(in the rows, 128 means zero)
Each path below is one point turned by a fixed rotation once a step. After each direction that follows a path, write how fast that rotation turns it, in deg/step (0 if it stays still).
Each turn is a multiple of 5 degrees from 10 to 175, or 0.
Each row of a path follows its step; steps can be skipped.
path 1
step 1: [132 129 130 126 124 133 123 128 117 128 125 130 120 127 136 132 131 121
 139 134 127 117 133 127 136 121 132 126 129 128 120 136 135 137 125 133
 125 134 123 124 124 122 127 134 127 126 133 125 142 131 134 130 124 127
 124]
step 3: [131 130 128 127 129 126 133 132 129 120 134 129 121 130 132 133 120 130
 136 139 135 128 121 135 127 136 125 134 133 123 127 122 139 130 124 139
 134 125 134 129 123 131 126 134 121 124 123 132 136 129 134 129 122 135
 137]
step 4: [127 126 139 124 133 122 125 127 130 138 131 129 128 123 136 133 140 126
 137 130 136 122 125 124 128 124 123 122 114 126 135 124 127 122 129 122
 132 136 133 126 137 128 125 129 130 128 126 134 127 128 128 132 125 135
 118]
step 7: [133 127 137 128 126 126 129 126 116 130 123 133 124 123 132 133 119 123
 131 123 125 135 122 127 132 113 117 126 124 127 122 130 123 120 121 127
 137 122 126 122 123 126 132 124 124 125 132 124 130 129 137 124 132 136
 133]
step 8: [126 132 126 132 131 122 120 128 125 124 131 122 118 139 121 133 132 124
 139 133 127 131 127 131 128 131 128 124 129 129 126 128 139 129 127 130
 114 129 115 129 123 124 124 125 127 125 124 132 134 130 125 133 133 140
 121]
step 9: [134 130 131 134 120 126 136 133 133 131 132 126 123 120 127 134 119 132
 137 127 126 131 120 132 123 125 127 120 121 133 123 131 133 124 128 127
 139 126 142 129 133 127 123 132 133 117 121 126 121 134 122 131 128 128
 126]
step 10: [132 129 130 124 119 127 131 129 127 120 135 131 124 129 139 132 132 119
 140 126 125 123 124 117 127 128 131 126 129 132 130 117 128 137 119 129
 127 134 124 124 128 124 131 133 119 136 123 129 136 125 133 131 117 131
 128]
step 12: [131 136 128 130 123 128 129 135 115 122 123 128 133 135 130 127 130 126
 134 135 128 138 121 133 125 135 130 132 124 123 120 131 128 118 125 134
 132 131 131 126 124 129 128 144 126 128 126 122 140 128 137 127 125 125
 132]
step 13: [125 129 130 126 129 121 129 133 124 124 128 127 126 120 136 130 127 120
 138 122 134 124 134 136 127 114 131 119 125 118 138 125 128 120 128 129
 122 130 125 126 129 138 122 123 131 124 132 132 130 126 132 129 132 135
 119]
step 14: [128 121 137 131 126 128 122 132 124 133 134 126 118 124 119 131 121 139
 136 121 129 136 121 132 129 129 126 133 131 134 125 137 133 123 128 130
 129 126 132 125 119 123 123 125 118 132 130 127 142 124 130 129 122 130
 126]
step 15: [129 127 138 128 123 118 139 129 134 122 129 132 120 123 129 128 137 129
 126 133 132 124 128 138 122 132 132 123 116 131 117 123 135 131 127 125
 122 135 118 132 132 128 127 137 127 124 125 130 131 131 126 126 131 136
 124]
Directions:
[128 129 126 132 126 129 127 128 127 125 128 128 127 127 130 130 129 128
 130 129 125 128 128 127 131 131 129 126 130 128 127 126 127 125 128 125
 129 128 128 128 128 126 129 126 128 126 130 129 127 129 126 129 128 127
 129] => 35
[129 129 127 127 131 129 128 129 127 129 130 128 129 127 127 128 126 129
 128 128 126 125 130 128 128 130 129 129 129 126 127 130 130 128 131 129
 129 126 128 126 126 128 126 125 128 127 125 129 129 130 127 129 126 129
 128] => 135
[128 130 128 129 126 125 130 127 131 126 127 126 129 127 127 127 126 130
 129 129 129 128 129 128 127 129 128 132 128 128 125 128 129 126 127 127
 128 130 129 127 127 129 130 129 131 127 128 130 129 131 128 128 128 127
 129] => 120
path 2
step 1: [137 137 133 126 129 132 126 136 126 130 133 117 128 125 134 138 116 128
 137 127 138 130 123 135 127 126 128 129 127 125 131 128 123 128 126 132
 134 116 129 135 127 120 134 126 125 129 130 132 123 132 123 128 130 127
 124]
step 3: [126 132 125 134 135 131 126 124 138 127 126 129 129 129 126 126 129 132
 124 129 134 137 125 121 121 133 145 127 135 122 130 129 139 128 128 126
 122 125 119 129 131 132 125 130 123 130 129 136 123 125 138 124 133 129
 131]
step 6: [126 139 134 131 125 121 125 139 130 142 130 131 127 131 134 125 131 131
 127 129 132 122 132 131 136 132 124 127 128 120 127 121 133 118 123 129
 127 120 131 129 123 122 126 128 134 129 138 124 130 129 125 127 131 132
 118]
step 7: [136 139 132 127 133 129 128 129 119 129 136 127 125 137 130 129 130 136
 131 130 125 129 123 131 123 124 136 128 131 122 128 131 122 124 129 138
 123 129 118 120 129 123 129 127 125 130 131 123 131 124 118 121 125 134
 117]
step 8: [129 133 131 128 129 138 123 129 131 119 128 130 122 131 130 126 117 123
 138 132 124 133 133 128 130 132 137 122 130 126 126 136 127 137 126 125
 127 129 127 129 130 121 124 124 117 124 135 129 127 120 135 119 122 126
 121]
step 9: [130 124 123 131 128 126 129 121 131 134 125 120 123 121 122 132 121 119
 132 129 133 125 124 121 123 137 137 131 129 125 121 127 135 127 119 128
 133 129 128 138 134 122 132 129 122 123 125 131 116 124 124 125 122 127
 125]
step 10: [135 119 126 124 129 136 126 129 131 137 129 128 130 134 121 125 132 124
 124 133 118 129 120 127 129 133 129 137 121 127 125 119 137 129 121 126
 123 126 126 130 136 122 131 127 129 134 132 133 128 131 130 133 123 138
 138]
step 11: [122 129 125 134 119 127 123 129 130 130 122 136 133 136 129 130 128 135
 127 135 125 133 126 130 120 129 121 137 129 124 118 128 133 123 124 122
 125 113 121 125 120 133 129 131 123 130 131 129 130 129 128 125 134 134
 134]
step 12: [127 135 129 130 138 131 124 135 139 132 122 123 126 132 128 130 121 138
 132 125 127 121 133 132 130 120 123 141 129 132 123 122 124 127 128 136
 129 127 129 129 122 130 125 134 123 126 128 120 129 129 121 119 133 133
 127]
step 13: [130 130 132 135 126 141 129 135 130 132 132 120 124 131 124 131 122 128
 131 134 135 122 132 137 131 126 132 128 131 128 131 123 123 129 144 125
 123 127 126 126 125 132 129 129 127 124 138 128 122 121 121 132 121 129
 119]
step 15: [122 128 127 122 128 129 128 112 127 138 129 125 125 134 124 127 126 128
 124 129 121 134 124 129 124 129 141 130 122 122 127 124 130 119 124 127
 123 134 126 129 132 129 122 127 119 132 120 128 134 124 133 125 120 124
 122]
Directions:
[128 125 126 129 127 127 128 125 128 127 128 129 128 132 127 130 127 125
 130 128 128 128 130 126 131 128 132 128 130 130 130 129 128 126 128 129
 127 129 128 129 129 128 127 127 128 130 129 127 126 129 128 129 129 127
 129] => 65
path 3
step 0: [127 125 127 135 131 125 128 128 134 140 131 130 123 138 116 133 122 125
 127 131 133 124 127 121 134 131 128 127 128 123 122 124 127 117 115 120
 130 130 124 128 132 130 121 128 126 124 125 126 128 122 130 130 127 125
 122]
step 1: [130 120 136 136 127 126 120 123 134 123 126 141 131 137 119 126 121 124
 127 125 132 132 131 126 139 124 130 127 124 131 125 127 131 127 129 123
 125 130 124 130 124 121 117 128 127 129 130 128 138 125 126 122 126 126
 127]
step 3: [131 128 135 129 131 127 124 123 134 135 131 132 124 135 119 124 122 128
 131 123 134 125 128 121 136 131 128 124 127 119 129 130 132 124 124 121
 128 130 129 138 116 131 135 131 129 135 129 129 122 131 129 120 124 130
 118]
step 4: [124 129 126 134 124 133 127 122 132 132 124 137 127 134 117 132 119 120
 132 130 130 115 128 120 128 124 129 126 118 126 126 130 130 124 129 129
 122 131 124 128 129 128 126 125 123 131 135 126 126 121 121 125 121 136
 122]
step 5: [127 119 131 136 121 124 126 123 124 134 127 134 127 134 122 122 129 125
 125 132 132 137 125 121 132 124 127 124 132 125 127 126 131 124 129 125
 126 127 120 123 124 126 126 122 131 129 128 128 121 123 114 121 132 132
 115]
step 6: [126 128 134 129 127 132 124 125 120 136 121 128 133 137 125 130 129 120
 126 129 131 134 131 119 134 128 122 125 116 125 133 124 139 119 123 122
 123 134 125 131 123 128 128 126 132 136 126 135 127 130 127 131 122 129
 126]
step 8: [124 128 125 132 125 126 122 118 128 135 132 133 130 139 125 136 129 128
 130 133 127 125 124 126 131 132 128 134 127 122 131 128 131 117 124 124
 126 134 115 122 129 128 124 129 127 129 138 134 125 129 132 123 135 128
 117]
step 9: [122 127 133 130 125 129 120 126 124 128 122 136 128 130 123 126 123 123
 127 137 137 128 130 120 131 121 137 121 124 126 131 122 124 122 127 123
 134 131 121 126 118 126 124 128 134 130 134 138 134 128 127 129 134 126
 125]
step 12: [126 124 128 133 134 130 122 121 124 129 129 138 136 138 119 130 119 126
 128 121 131 126 130 117 128 128 130 126 125 127 123 128 119 118 122 129
 125 124 125 131 131 130 120 122 130 129 133 128 136 128 134 128 130 130
 120]
step 13: [130 117 128 131 127 123 126 123 125 126 127 131 134 136 121 122 120 119
 134 126 135 129 128 131 124 119 126 128 133 129 126 126 134 121 127 130
 132 136 119 124 117 126 118 123 129 128 126 128 126 120 131 125 128 122
 122]
step 14: [131 118 132 128 130 128 126 125 130 133 134 128 135 135 120 131 125 129
 126 130 137 132 122 121 133 129 131 126 119 121 130 129 133 123 126 127
 134 130 127 134 120 133 123 124 130 145 121 125 125 126 134 131 132 128
 126]
Directions:
[128 127 128 129 129 128 129 129 128 127 129 128 129 130 128 129 128 128
 131 125 125 130 128 128 129 131 127 129 131 129 129 127 130 128 129 126
 126 128 128 128 127 125 130 127 128 130 132 128 129 130 129 125 128 127
 128] => 155
[127 129 127 131 128 130 129 126 128 127 129 129 125 129 128 129 128 128
 126 130 128 130 128 128 127 128 131 128 128 130 128 131 126 127 127 127
 125 126 128 127 128 127 126 130 125 127 129 126 128 127 130 127 129 129
 126] => 95
[125 129 129 126 128 130 128 127 128 128 129 128 127 129 127 129 127 128
 130 127 128 125 126 128 125 128 125 129 129 127 127 127 125 130 128 130
 129 127 128 127 126 129 129 130 128 127 129 129 128 127 130 127 128 127
 124] => 80
[126 126 128 127 127 129 126 128 124 126 128 128 128 126 129 126 128 127
 129 128 128 131 129 129 130 125 129 128 128 128 127 126 130 128 128 128
 126 125 125 129 127 129 129 129 129 129 128 126 129 125 129 129 129 125
 127] => 95
[127 128 128 127 130 129 126 128 127 130 129 129 124 128 125 127 129 130
 128 126 128 131 126 128 127 130 129 126 124 129 130 126 127 127 129 126
 127 130 129 130 129 129 129 129 127 129 127 130 130 129 129 130 128 127
 128] => 130
[126 127 127 128 126 129 128 126 129 129 129 131 129 126 125 128 127 129
 127 127 127 129 127 128 129 127 129 127 129 126 129 128 128 128 127 131
 128 126 127 124 130 128 129 126 125 126 129 130 129 131 128 127 125 125
 129] => 95
path 4
step 0: [132 130 126 134 127 117 133 126 134 134 130 134 133 129 125 130 133 120
 127 136 121 132 123 120 130 140 127 124 133 127 127 116 122 133 132 113
 134 126 127 125 125 129 130 129 124 121 130 129 124 136 126 130 124 133
 123]
step 1: [132 121 132 128 132 125 115 128 131 123 130 126 123 120 128 137 128 128
 125 128 128 125 129 131 138 135 131 123 142 130 115 130 126 136 133 129
 126 132 124 119 128 126 124 123 124 132 128 129 131 139 133 136 135 130
 129]
step 2: [122 128 130 121 133 125 127 122 126 129 121 124 127 128 125 136 137 134
 132 142 139 126 139 131 126 128 128 134 136 124 130 120 125 122 122 122
 125 130 127 122 121 136 125 129 137 128 126 127 135 133 125 128 134 125
 131]
step 5: [133 134 130 134 141 120 131 118 135 129 128 120 134 127 129 130 136 137
 119 134 128 129 136 138 128 128 132 123 128 121 122 126 128 123 130 125
 132 129 117 134 124 131 130 120 126 127 129 130 134 133 123 127 131 126
 123]
step 7: [127 129 122 127 126 129 129 123 126 129 119 123 129 135 131 125 128 123
 128 124 140 128 134 124 122 128 140 142 140 130 129 125 121 131 129 124
 118 127 123 128 130 132 134 123 121 132 133 131 128 132 136 123 120 127
 125]
step 8: [125 127 127 127 126 116 135 125 137 128 122 133 133 123 136 124 131 132
 112 119 125 133 127 130 128 126 132 133 129 131 121 131 123 122 127 129
 126 131 121 134 120 132 123 126 126 124 119 132 125 132 127 118 132 135
 128]
step 9: [134 123 133 125 121 128 130 123 129 132 125 126 119 129 124 123 131 127
 132 133 117 142 133 135 133 136 132 127 124 132 131 136 120 133 129 120
 132 131 126 126 130 134 130 123 124 117 124 133 134 134 124 128 127 132
 119]
step 10: [131 124 140 125 134 132 131 120 127 122 128 125 133 130 132 125 120 132
 133 125 130 129 132 130 126 135 143 129 134 135 124 122 132 135 143 127
 124 127 126 123 128 130 128 120 130 128 132 123 132 134 132 121 132 127
 126]
step 12: [129 127 127 127 118 127 123 128 136 130 129 135 122 133 128 131 129 136
 120 128 130 131 131 124 135 136 129 138 137 132 133 130 122 130 135 130
 135 126 124 132 122 123 133 133 127 122 129 128 133 138 121 132 116 132
 119]
step 13: [130 114 125 118 124 129 125 121 127 123 132 131 129 123 130 133 121 122
 127 132 123 133 128 136 126 131 132 129 136 126 127 123 126 130 135 135
 128 129 117 127 131 126 127 128 130 127 123 127 134 137 116 119 137 124
 136]
step 15: [126 126 132 129 126 129 125 138 137 128 136 129 126 129 123 126 123 131
 123 133 130 127 131 126 129 138 131 132 138 131 120 128 131 136 125 123
 117 124 125 138 126 125 131 126 136 121 138 115 124 130 126 129 125 137
 128]
Directions:
[129 128 129 128 127 126 127 128 125 127 126 129 129 128 127 129 128 128
 127 127 129 127 127 126 125 129 127 128 129 131 127 126 127 128 126 128
 127 128 128 130 128 126 131 128 127 129 130 128 124 126 128 127 128 132
 126] => 95
[127 129 126 127 129 127 127 131 126 131 126 130 128 132 128 128 127 127
 129 127 130 127 130 128 128 130 130 127 127 129 128 129 130 126 129 126
 126 127 130 129 128 129 128 128 129 130 127 124 129 127 128 127 129 129
 129] => 90
path 5
step 0: [133 125 127 123 124 118 134 130 126 127 125 128 135 123 128 131 121 120
 131 133 134 136 138 130 131 136 128 128 129 126 129 126 119 120 129 130
 126 130 135 138 128 125 135 125 126 118 126 143 131 122 141 127 130 124
 132]
step 1: [123 129 130 129 130 123 136 127 126 133 132 129 126 128 136 137 132 137
 127 136 120 141 128 133 124 129 127 134 122 127 126 127 122 119 129 125
 128 126 133 128 125 125 120 114 128 135 137 139 123 134 131 129 126 121
 121]
step 3: [129 119 125 125 126 128 123 128 127 133 123 129 132 126 138 133 119 114
 131 119 136 120 133 130 128 121 132 121 133 123 126 128 131 128 131 128
 132 128 126 137 127 133 118 122 126 129 124 123 122 135 121 126 138 127
 118]
step 4: [130 133 130 128 121 133 127 131 123 129 121 138 128 122 130 125 112 132
 125 130 138 134 128 126 117 125 130 132 136 130 128 131 122 132 134 127
 131 134 134 134 130 127 113 130 125 126 122 131 131 119 124 122 123 125
 128]
step 5: [132 141 125 132 137 125 124 124 122 134 130 126 123 132 131 127 131 130
 126 134 122 131 139 126 120 124 120 135 135 140 129 124 127 131 124 130
 127 139 128 125 137 129 123 123 124 125 132 131 116 126 119 127 127 127
 134]
step 6: [132 132 133 121 132 125 119 128 132 132 120 118 124 138 134 122 130 125
 128 125 124 130 126 127 128 127 130 124 135 131 115 126 129 127 118 133
 141 133 124 133 129 122 140 131 123 131 134 132 127 125 135 120 128 126
 128]
step 7: [129 126 127 136 122 133 124 131 136 117 131 125 128 126 129 132 121 125
 123 130 123 130 121 116 124 117 131 120 123 129 122 120 131 117 124 136
 130 135 127 140 127 123 128 123 128 130 133 129 133 137 129 132 130 131
 120]
step 8: [128 134 133 125 125 122 136 125 133 117 128 132 136 123 120 135 124 122
 117 141 131 126 138 131 131 124 133 131 131 134 126 124 134 121 132 133
 133 127 134 136 132 129 129 130 137 128 122 130 132 124 128 132 120 130
 133]
step 9: [124 129 132 118 126 112 134 128 128 128 124 120 122 132 135 133 127 119
 128 131 129 131 126 136 134 130 123 129 127 133 135 133 136 123 126 124
 121 132 136 124 138 128 121 116 127 126 127 132 123 132 129 132 124 122
 128]
step 11: [135 127 121 134 118 138 122 123 129 130 139 126 133 127 131 134 124 124
 133 130 127 122 138 129 135 126 125 121 124 129 137 130 119 122 128 130
 137 125 132 132 132 133 128 128 123 127 135 132 120 129 119 124 131 135
 120]
step 15: [136 130 128 125 125 131 123 131 123 117 117 127 128 126 136 130 128 122
 128 134 121 131 122 126 125 118 129 114 125 127 132 132 129 125 122 129
 129 133 131 128 141 118 133 133 125 119 127 124 127 127 125 122 136 134
 122]
Directions:
[130 127 131 127 129 128 130 128 126 130 130 128 127 124 127 128 128 128
 128 130 128 129 129 128 127 129 129 128 126 130 130 127 129 129 129 130
 128 130 128 129 127 128 125 129 130 125 127 129 128 130 129 126 126 125
 130] => 90
[127 130 127 127 130 128 127 130 130 130 129 127 127 129 126 129 132 130
 129 129 129 132 129 128 127 128 126 128 129 126 129 130 130 127 126 125
 129 129 130 128 127 128 128 127 128 127 126 128 126 128 129 128 128 126
 129] => 85
